Each named move below is a turn or a mirror, shown by a few rows before and after it. Which moves, in which order, take the first row of each later pair to the second? The first pair is answered.
fino (before => after):
[ -6  -4   3   4   0   3  -9  -3  -1   5   2  -5  -2   6 -13] => [ -5  -2   3   2  -1   2  -8  -1   0   4   0  -7  -2   8 -14]
[ -9 -11 -12   8 -11 -15   0   8 -11  -3  -7  -8  11  20   3] => [-11  -9 -10   9 -10 -19  -7  10 -16  -2  -2  -5  12  14   5]
[ 22   7 -34  -3  15  -9  38   6  30 -34   0  -7   2  31 -26] => [ 16  16 -13  11  31 -41 -27  19  -6   1  45  22   1 -10  -6]
[-35   3  16   3  11  10 -30   1  -4  10  21   3 -27  -3  17] => [-33  -1   2  -4   2  33  12  -5  20 -10  -6 -20 -25  23   4]
Fev (before => after):
[ 19  20 -23   7   9  -9  10  20  -1 -14  26  16  -3  10 -22] => [ 17  13 -16  20  22 -13 -21  13  -2  10  21  22 -10 -15   6]
[ -1   7   8   1  10 -17 -17   8 -19  -4  24  17   4   1  -7] => [  0   7   8  -1   9 -16 -12   9 -19  -6  24  16   7   5 -12]
[ 11  23   1  10  15 -25 -19   1 -23  26  27   9  -8 -22   3] => [ 14  31  -4  -5   3 -24  18   9 -21  -5  33   5  -1   8 -28]
[ 46  -6 -39  22  38   5  12   9  26 -12   4  22   6   3  -1] => [ 45  -8 -38  26  41   4   4   9  26  -7   3  24   3  -4   6]
filiv (before => after):
[ 12 -20   2   2   0  31 -16 -20  19  23 -22 -15   1 -18  32] => [ -8 -22  24 -22 -29  24   5 -19   7  -1 -22 -32  14   4   9]
[  4  -5  -6 -16 -16  10  38   1  20 -39 -22 -24   7  35 -18] => [ 33  -7 -39  17  29  19   7   0  38  -3 -22   1 -11   2  15]
[  7  -2 -15  -9  -6  -2  35   3  12 -31 -13  -9  13  37 -23] => [ 31  -3 -44  17  29   4  13   4  27  -3 -14  11  -1  12   2]
zes (before => after):
[  2  20 -11   2   5 -34  -1  38 -23   7  49  34  12 -14 -10] => [-33   2  34 -13 -23 -35 -20  24 -34  14  24   9  14 -22   8]
[  1  -1 -19   1   5 -10 -18   8  29  15  11  20  -4  -9  24] => [ -8  10 -11 -17 -13 -21   5  17  14 -14  28  15  11  16  -9]
[-19  32  23   9  -2   9 -26   7 -15  20   7 -10  27 -16   2] => [ -2  39  -2  19  17   9 -22  13  -8  19  17   3  22 -18  -2]
[ 16 -23  -2  10 -29  -4  11 -22  17 -33 -21  -2  -1  44  12] => [ 20 -28  -6  20 -20   1   2 -24  23 -21 -27   2  -8  33  28]
Pairs:
(two moves a pair)
[ 28  -2 -53  12  24  11  -2  29  -5 -16  26  27  30 -23  11] => [ 11  -4 -41 -12  -7  17  35  26  -5 -48  13   3  41   7 -15]
fino filiv
[-16 -17  24  -6 -19   7  -2 -15   0   0 -13 -23   6   1  15] => [ -9 -16  16   5  -4   2 -21 -14  -3  16  -7 -13   1 -13  26]
fino filiv
[ -1   1   5  -6 -16  25  15  -8  14   6 -19 -26   4   6   6] => [ 17  15 -18   2  -1  21  26   2  16   0  -1 -14   7  11  -8]
filiv zes
[ 17  -2  -9  -6  19 -11   0  14 -14  11  24  -2  -8  -6   7] => [  9  -3   0 -20   2 -12  17  12 -15  -7  19 -14  -2  12  -8]
filiv fino
[ -6   9   3   1  -2 -33 -23  17   1 -13  41  -6 -24   7 -14] => [ -7  -6   1  14   6 -19 -40   3  18  10  13 -13 -34 -11  18]
fino Fev
[ -3  -7   7   6   4   6 -17 -11  10  18 -17  -3  -4  -8  23] => [ 17  -1 -18  10  15  10   6  -5  21   7 -13   5  -5   3   8]
Fev filiv
[  5  -3 -15  15  13   2 -18   2   2  20   5   4  -6 -10   7] => [ 11   5 -26   7   8   5  11   6   6  -2  10   2  -1  11 -15]
Fev filiv
[ 11  28   6  -4   3 -35  -2  29 -21  -6  59  21   6   4 -21] => [-13  15  36  -8 -10 -35 -31  17 -30   9  43  10   6 -12   3]
Fev zes
[-53   5  17   9 -36 -40  17   3 -19 -34  21   5  -3  11 -19] => [-13  16 -37  28   1 -26  38  10   9 -37  28  23 -11  14 -28]
filiv Fev
[ -7  16   0  23   2   1   1  11   1  -7  33  17  17  -9 -14] => [-24   1  16   8 -24  15  17  -3   8 -18   0 -10  18   3 -10]
zes fino
[ 14 -25  25  34 -19  13 -19 -21  14  23 -18 -18   2 -45 -21] => [ 42 -12  -6  46   3  13  -5  -9  23  18  -2  -2  -1 -39 -33]
filiv zes
[-20 -12  41  -7 -15   0 -33 -18  -3  21 -22 -25   2 -17  24] => [ 37   2 -34  20  33  20   4  -6  33  12 -15   1 -10  -4   7]
fino zes
[ -6   6  23  -6   0 -28 -13  17 -25  -1  25  32   4 -20 -18] => [ -6 -15  18   8   8  -2 -24  -5   5  26 -17  18 -12 -38  22]
fino Fev
[ -7   7  33   6 -22  -4 -25   1 -31  21   6   6  -6 -19   2] => [ 23  12  -7  28  10   5 -18   6 -12  29   9  24 -14 -25   3]
Fev filiv
[  8 -13  -9  11  21   1 -18  -8   4  23  -1   6 -12 -17  27] => [ 19   6 -24   4  21 -11  13  11  -4  -6  29  15  -2   4 -12]
zes filiv
[ -3  11   3  11  11 -30 -26  11 -37  21 -40  -5  21 -18  79] => [ -6   0   1   2  -2 -12  -1   2 -19   8 -69 -26  24   0  76]
Fev zes
[  9   4  -4   4  23  -6 -13  -7  -1  10   8   5  -8 -14  22] => [ 10  15  -1  -4  17 -18   1   2 -12  -8  27   9   2  -1   0]
Fev fino
[  6   6   7  -6  -1  -9 -12   4  -1  15  17  14   2 -12   5] => [ 7 -4  1 -3  0  6 -6 -6 16 19 -9  3 -3 -7 17]
fino Fev
[  8 -27 -23   6  -5  24   3   2  37  -2 -37  -9 -27  -6  32] => [ 10   2 -11  11   8 -22 -30  33 -12   2  40  31 -18 -25  14]
zes fino
[ 10  10  10  -4  -1 -24  11 -15  17 -20  11  20   1  -8  -7] => [ 12   2   4  -1  -3 -14  18 -22  28 -20  -6  12  -3  -5  -2]
Fev fino
[ -4  -3  17  11  -5  -9 -14  -4  -9   4  -4  -1 -10  -9  18] => [ -8   3  20   0 -19 -10   4  -2 -10 -15  -1  -7  -6   9  -2]
filiv Fev
[  6 -19  -3   5  10   9  -8  -7  12  15 -22  -2   0 -13  20] => [  1 -17  -1  -5  -3  11  13  -9  16  -3 -28 -14   7   4   4]
Fev zes
[  8 -17  -1   9  -8  17   8  -4   6   6 -13 -11   3  -2  -1] => [ 12  -7   1  14   3   3  -9   4  -8  15  11   4   3 -15  -1]
zes fino
[ -2 -19  -6   0  -7  23   8 -22  22   6 -39 -13  -6   2  17] => [ -8 -10   2 -12 -24  16  27 -15  10 -19 -25 -19   3  22  -8]
zes zes
[ 15   6 -18  17  26   0  -4  11   0   9  22  19 -11  -6  -8] => [-24  -3  32 -13 -19  -7   5   0 -16  -8   6 -11   1  10 -16]
Fev zes
[  4 -10   8   7  -6   3   5 -25  25  10 -22 -11 -16   4  17] => [ 20   1 -13  12   7   4  16 -15  30   4  -8  -1 -15  11   2]
filiv zes
[-24   3  42 -12 -18 -23 -28  -4 -23   8  35   0   4 -11  -9] => [  7  18  -6 -10  -5 -14  23   8   0 -23  40   7   4  21 -45]
zes Fev
[ 28  11 -54  15  24  22  13   8  20  19 -22 -14 -15 -16  12] => [-10  14 -10 -26 -30  11  41   9  -4 -20 -23 -43   7  18 -23]
Fev zes
[ -4  -6  -5   0   0   9  11  -5  15   4 -22  -4  -8   4   4] => [ -1   5  -2   6   9  -9 -13   6  -4  13   6  15  -8 -12   4]
zes fino
[ 24   6 -34   7  22   1  31   9  14  -2   5  15   5  12 -15] => [ 22  10 -25  10  27 -13  11  17  -1   7  26  25   7  -2 -13]
fino Fev
[ 13  16  -3  42   2  14 -49  11  -3 -27  16 -12  -4 -23  -3] => [ -3  17  14  23 -26  14 -23  10  -7 -53   9 -30   6  -2 -23]
filiv fino
[  8  -7 -36  -2  19   1   4 -35  29 -11 -38 -16   8 -15  21] => [  5  17 -14  -2  25 -40 -30 -11 -16  -6  24  16  18 -31   7]
zes fino
[-29 -26  15   5  -8  -8  -4  -8 -38  -5  12  -4   4  -1  11] => [-26 -33  12  10  -5   2  -3 -17 -25   2  -8 -13  -1  -3  23]
fino Fev
[-12 -15  27  -2 -31  -5 -12  -5  -2   6 -11  -7   1 -13   2] => [  5   5   4  -3 -24 -11  15  11  -2 -17  13   5   7   6 -29]
zes zes
[-12  -8  20  -1  -3   7   1   0  -6  -8 -21 -11  15   4  -6] => [  1  -9   4  14  15  15  -5  -1   7   3 -27  -4   7  -5   5]
filiv fino
[ -6   3   4   4   6 -12  -7   4  -3   6   4  27   7 -18   6] => [-20  -4  17  -7  -9  -7  -3  -2  -2   3 -12  12   9 -14   5]
Fev zes
[-25 -18  37  10   5  15 -41   7 -13  28 -21  13 -12 -42  53] => [  4  23  -2  -9  -1  -4  38  46 -22 -42  38  30   8  18 -40]
zes filiv
[ 22  10 -24  11  25 -12  27  11 -21 -15 -11  10  -6  28   2] => [-10   5  21  -6  -4 -26   6   5 -48 -12  -5  -3   4  21   7]
fino zes
[ 23  11 -34  -4   5  -8  44  17   4 -32  12   7  14  26 -43] => [ -6 -28   5  15   9   8 -31 -17  10  36 -39  -8  -6 -31  42]
zes filiv
[ -7   0  22 -15 -12  11   1  -1  10 -11 -20 -23 -14  12  -3] => [ -7  -1  26  -6  -5   7 -21  -2   2   4 -17 -17 -17  -4  15]
Fev fino
[-26  24  52 -10 -10 -20 -14   0 -21   8  -1 -13  23  -5  -2] => [  6  14   3  19  30  13 -12 -12  24  31 -37  -5   3 -18  29]
fino zes
[-11  10  20  36  -6  18   3  -8 -15 -10   2   3   2 -29   9] => [  3  13   1  36   0  21  25  -3  -4 -22   4   7   2 -17  -5]
zes fino
[-11 -10   2   3   3  -5 -37   5 -12  16  18   9   6 -16  14] => [-23  -6  16 -16 -19 -10 -15   8 -17  -7  18  -3  15   6 -10]
filiv Fev
[ -9  -2  -2  -3 -22  15  -5 -20 -18   3 -29 -22  -9   6   6] => [  0  -3 -10   8 -10  14 -19 -19 -16  14 -23 -13 -14  -9  18]
filiv fino
[  5   2 -14   9  13 -12 -19   4  -9  11  16  27  -1  -9  -2] => [-10   1  -1 -13 -15  -7  16   1  -8 -18   2   5  11  20 -25]
zes fino
[-16 -10  17   8  -3  -6 -14 -13   4   9 -12   2  -8  -2  27] => [ -3   6  -1   0  -3 -14  20   3   3 -19  13  10   3  24 -11]
zes filiv
[  5  20   2   3   3   4  -1   0   3  -3  24 -11  -1   4 -15] => [  9  18  -1   9  10   3 -11   0   3   5  25  -6  -3  -5  -6]
filiv Fev
[  5  -1  24   0 -16  -6  10   1   2  23  10  10  21 -10   0] => [ 10  -5  17  10  -9   1   6   0   8  30   6  12  17 -15   9]
Fev zes
[ 24   5 -30   2  19  11  18   5  17  -2  -2   3  -1  -3  -7] => [ -6  10  13 -18 -15 -13  10  10 -17 -13  15  -6  13   3 -19]
fino zes
[-12 -15 -15   7 -23  28  20 -16  33 -11 -61 -25 -18  13   6] => [ 13   3 -42  12  -6  23  37  -1  34 -23 -37  -8 -16  25 -17]
filiv zes
[ -3  25  38  -6  -3 -16   7 -26 -16  -5 -12  13  19   6 -17] => [ 17  18   5   6  16   7  21 -33  14  -3 -36  11   9   8  -6]
filiv fino
[  7   4  13  -1  -1 -36  20   8  22 -24  -2  20   1  -2   0] => [  6   3  18   5   3 -39   4   9  18 -11   1  25  -4 -14   9]
fino Fev
[-10  -1  13  -4 -14   5  13  10  -3 -24  13 -14  12  19 -21] => [ 19   3 -24  17  22  14   6  13  12  -8  18   4   1   5 -10]
zes zes
[  1  -3  -2  12  18   9 -18   0  14  16 -19   1  -7 -12  18] => [  7   8  -5  14  25  -5 -23  10   3  16   4  14  -4 -15   6]
zes Fev
[-21 -15   8 -19  -2  10 -11 -23   0  22  -4 -16  -3 -17   4] => [-16 -17   0 -18   2  17  -5 -24   5  21  -9 -16  -4 -16   5]
fino filiv
[-21  -9  15 -16 -40 -18   8  -3  -8  -5  -7 -15   7   1  -3] => [-21 -17  14 -13 -37 -10   4  -9  -1  -1 -19 -19   4  -3   8]
Fev fino
[  6  18  -4   6   6 -15  -7  12 -14   4  41  13   9   0  -9] => [ 21  11 -32  12  18   7  16   3  14  -2  14   7  -1   9  -6]
fino filiv
[  7  12   7 -14 -14  17  -1  -1  -8   0  -3  -4   3   1  -5] => [19 15 -6 -3  0 18 -7  2 -6  8  1  5 -2 -6 -2]
Fev zes
[-11   2  -1   2  18   3 -22  10  -2  -1  10   5  -8 -14  -2] => [ -9  -5  -6   3  17  17 -11   2  15  -1 -11  -4 -12  -9   4]
fino Fev
[-18   6  19  -6 -20 -29 -34  11  -9   1  22   3  -9 -14  -2] => [ -5  17   0  -3  -9 -31 -21  19  -7  -6  35  13  -8  -8 -17]
zes zes
[  1 -12 -13 -13 -13  18  11  23   6  19 -30  -2  14  20 -15] => [  4  -8 -15 -12 -13  15  14  29   4  15 -23   0  16  22 -21]
filiv zes
[ -5  -8   1   0 -17  -6 -14  10  -8 -31  25  12   4  15  -6] => [ -1 -10  -1  11  -7  -8 -30  10  -8 -16  28  20  -2   2   8]
Fev zes
[ 13   4 -20 -13  -1   4  33  11  12 -18   5   1   9  24 -30] => [  8  11  -5  -4  12 -21 -10  23 -16   3  40  24  10  -2 -20]
fino Fev
[  0  27 -15  14  -3 -25 -11  -9 -25  -2  17  26  -8 -10 -34] => [-14  14   2  15  -7 -19 -32 -21 -26  15   2  17 -12 -26  -9]
zes filiv
[  8 -10 -14  37  34  11 -41 -17  18  56 -10  19  -8 -38  50] => [-39 -26  37 -15 -39  23  15 -34  18   6 -53 -42  12  14  17]
Fev zes
[ -7 -10  31   0  18   6  -9   8   9  16  20 -12 -16 -10  -3] => [  9  -7  11   7  30  12   2  10  16  12  23  -5 -18  -7  -6]
Fev filiv
[-21  18  31 -42 -25   3  -7   6  -9 -20  -2 -23   5   8 -30] => [-25   6  36 -38 -26  14 -15  -5  -1  -7 -24 -30  -1   0 -11]
zes filiv
[ 44  -3 -58   5  18  23  26  -4  39  -7 -27   7  -9   9 -14] => [ -7  10  22 -37 -40 -24  10   9 -28 -31  19  -4  20  21 -48]
fino filiv
[  9  10 -22  12  16 -20 -13   1  -9  14  19  19  -4  -7   3] => [ -9  12  -1 -12 -14 -22  13  -1 -17 -14  15   1   7  17 -21]
filiv fino
[ 18  20  -9  -1  -5 -37  20  27 -22   2  56  12  40  -2 -48] => [ 29  16 -26  18  20 -31   0  26 -15  29  53  28  28 -23 -24]
filiv Fev
[ 31  -1 -48  21  37  19  18  -3  27 -16  -6   6  -5   7   1] => [-21   4  35  -7  -4 -27 -32   4 -41 -12  34   4  11 -12  -2]
zes fino
[ -8  17  -4  -4 -13   5  27   1   5  -9  -2   0   0  22 -19] => [ -8   2  -6   6  -6  19  10 -13  19  12 -26  -6  -8   4  12]
Fev fino
[ -9  15   5 -18 -34 -11  38  10  -9 -47  13  -7  14  36 -40] => [  7  20  -5  21  15 -30 -41  18 -26  10  47  37  -1 -23   4]
fino filiv
[ 14  18 -14   4   1 -10  15  13 -14 -22  34  10   8  14 -29] => [-23  -4  32 -14 -32  -4   1  -9 -20 -12  -1 -23  11   7  -4]
zes Fev
[  5   2 -25  -3   3 -13  30  27 -15 -45  -4  28 -14   8 -27] => [-14 -26   2   7   4   0 -21   3 -12   2 -42  15 -28 -32  33]
zes filiv
[  4 -35 -21  -1  -4  40 -28  13   8  15  -1  16 -11  29  21] => [  5 -30 -16   3  -2  32 -39  18  -2  20  14  26  -9  22  21]
zes Fev
